50 stands for zero in the data rows.
Here are some points, each followed by its number:
[39 70 80 54 51 59 35 79 38 82 42 0 47 48 99 45] 0
[45 29 34 34 48 47 38 64 30 38 30 35 56 61 29 84] 1
[69 33 67 41 48 47 52 68 28 46 39 36 44 41 24 56] 2
[38 62 38 48 56 47 60 46 77 50 66 56 59 50 24 41] 3
[74 72 83 61 63 69 45 41 59 64 20 37 51 46 84 34] 4
[51 62 52 39 44 65 56 44 59 67 54 26 58 49 85 57] 5
[30 34 51 39 61 67 40 53 41 59 51 33 30 40 70 66] 6
[27 44 55 52 41 62 38 50 26 72 65 24 9 36 85 61] 7
[59 59 24 53 59 22 72 31 88 40 72 92 69 65 0 32] 8
[61 6 2 35 37 19 64 49 58 25 73 83 64 57 0 70] 9
[70 56 54 52 53 48 45 43 42 53 28 46 58 43 60 40] 10
[54 55 81 57 47 74 35 49 11 57 49 9 30 50 99 55] 11
[39 34 60 69 67 59 40 60 55 69 52 38 26 26 82 36] 12
[54 26 37 41 35 50 36 47 20 34 41 40 56 43 28 75] 13
[55 61 66 57 44 52 56 42 55 56 46 41 37 53 70 31] 14
[44 56 64 60 62 69 44 47 37 45 39 26 49 33 98 63] 15
[40 51 49 59 42 51 47 59 48 51 61 37 42 48 43 55] 16
[46 58 68 51 64 60 57 58 45 55 31 35 34 41 89 38] 17
[51 67 53 46 40 56 50 52 43 61 35 34 49 53 72 39] 18
[70 43 49 38 57 44 48 36 61 52 50 67 53 46 22 52] 19
[54 42 64 48 58 54 48 38 40 31 49 49 48 49 63 59] 20
[45 48 26 33 60 41 65 55 73 42 59 83 76 50 14 40] 21
[65 63 64 63 52 41 42 44 49 52 44 42 27 67 68 27] 22
[24 32 47 37 46 38 70 56 44 53 50 38 52 43 46 61] 23
[49 44 60 62 50 50 64 33 59 59 50 35 48 48 50 39] 24
[50 66 67 65 52 31 45 66 58 56 45 25 54 59 68 30] 25
[52 60 58 70 54 43 52 52 56 54 32 58 46 57 71 32] 26
[63 77 36 71 51 46 70 23 72 43 73 92 76 51 5 64] 27
[46 49 43 67 74 59 67 45 76 42 58 76 82 29 43 49] 28
[56 16 1 28 28 30 47 47 65 12 82 95 76 69 0 72] 29
[50 28 44 48 30 58 62 43 49 50 80 61 47 40 20 51] 30
[45 49 53 46 51 49 33 48 39 45 28 39 37 39 86 50] 31
[54 50 56 44 55 33 44 58 52 41 32 64 61 74 22 47] 32
[37 56 41 46 61 57 71 44 63 53 50 72 81 47 44 56] 33
[54 33 44 55 55 32 58 63 49 50 55 55 49 55 20 48] 34
[64 46 46 50 32 35 61 40 54 23 61 65 36 67 15 45] 35
[62 51 17 57 49 35 71 54 89 33 56 91 61 61 4 43] 36
New points follow, each followed by the number of its nearest point above, looking only along the 5 directions in which the numbered points spread most.
[52 49 76 67 48 78 34 52 29 53 51 22 26 40 83 42] --> 11
[56 45 65 41 62 67 47 65 27 53 17 35 48 41 88 59] --> 31
[39 37 33 26 39 31 53 59 52 52 64 85 51 41 4 60] --> 34
[45 68 85 58 55 55 45 49 43 40 39 27 43 34 89 35] --> 17
[35 32 47 43 55 44 43 42 19 48 57 25 31 55 77 50] --> 6
[60 52 40 29 43 49 66 40 71 58 47 41 47 53 54 42] --> 24
[60 56 43 30 59 55 29 59 66 57 35 51 55 55 28 55] --> 32
[50 41 52 56 31 53 48 36 55 51 45 33 37 60 60 36] --> 24
[46 70 53 61 67 69 55 31 43 61 34 44 45 45 74 40] --> 5
[35 58 59 50 71 69 64 51 49 67 40 48 56 37 69 56] --> 5
[54 51 60 40 38 65 24 52 35 62 35 21 21 50 91 50] --> 11
[31 41 41 54 46 55 50 45 35 46 41 36 47 46 64 44] --> 16
[31 40 54 54 56 60 47 55 12 57 82 24 23 39 99 61] --> 7
[57 51 57 56 53 75 22 53 35 51 37 32 46 39 80 64] --> 31
[46 49 50 59 37 64 46 38 57 52 57 58 51 65 33 49] --> 19
[53 55 56 71 51 54 45 35 37 33 75 61 41 58 43 48] --> 24
[32 39 36 38 59 43 68 61 53 38 46 69 53 64 57 67] --> 23
[33 55 38 37 60 43 70 75 63 51 61 62 56 39 61 66] --> 23
[55 46 35 36 40 27 49 67 54 57 48 57 52 55 14 62] --> 34
[15 25 9 35 38 12 56 67 55 45 70 69 48 63 18 55] --> 34
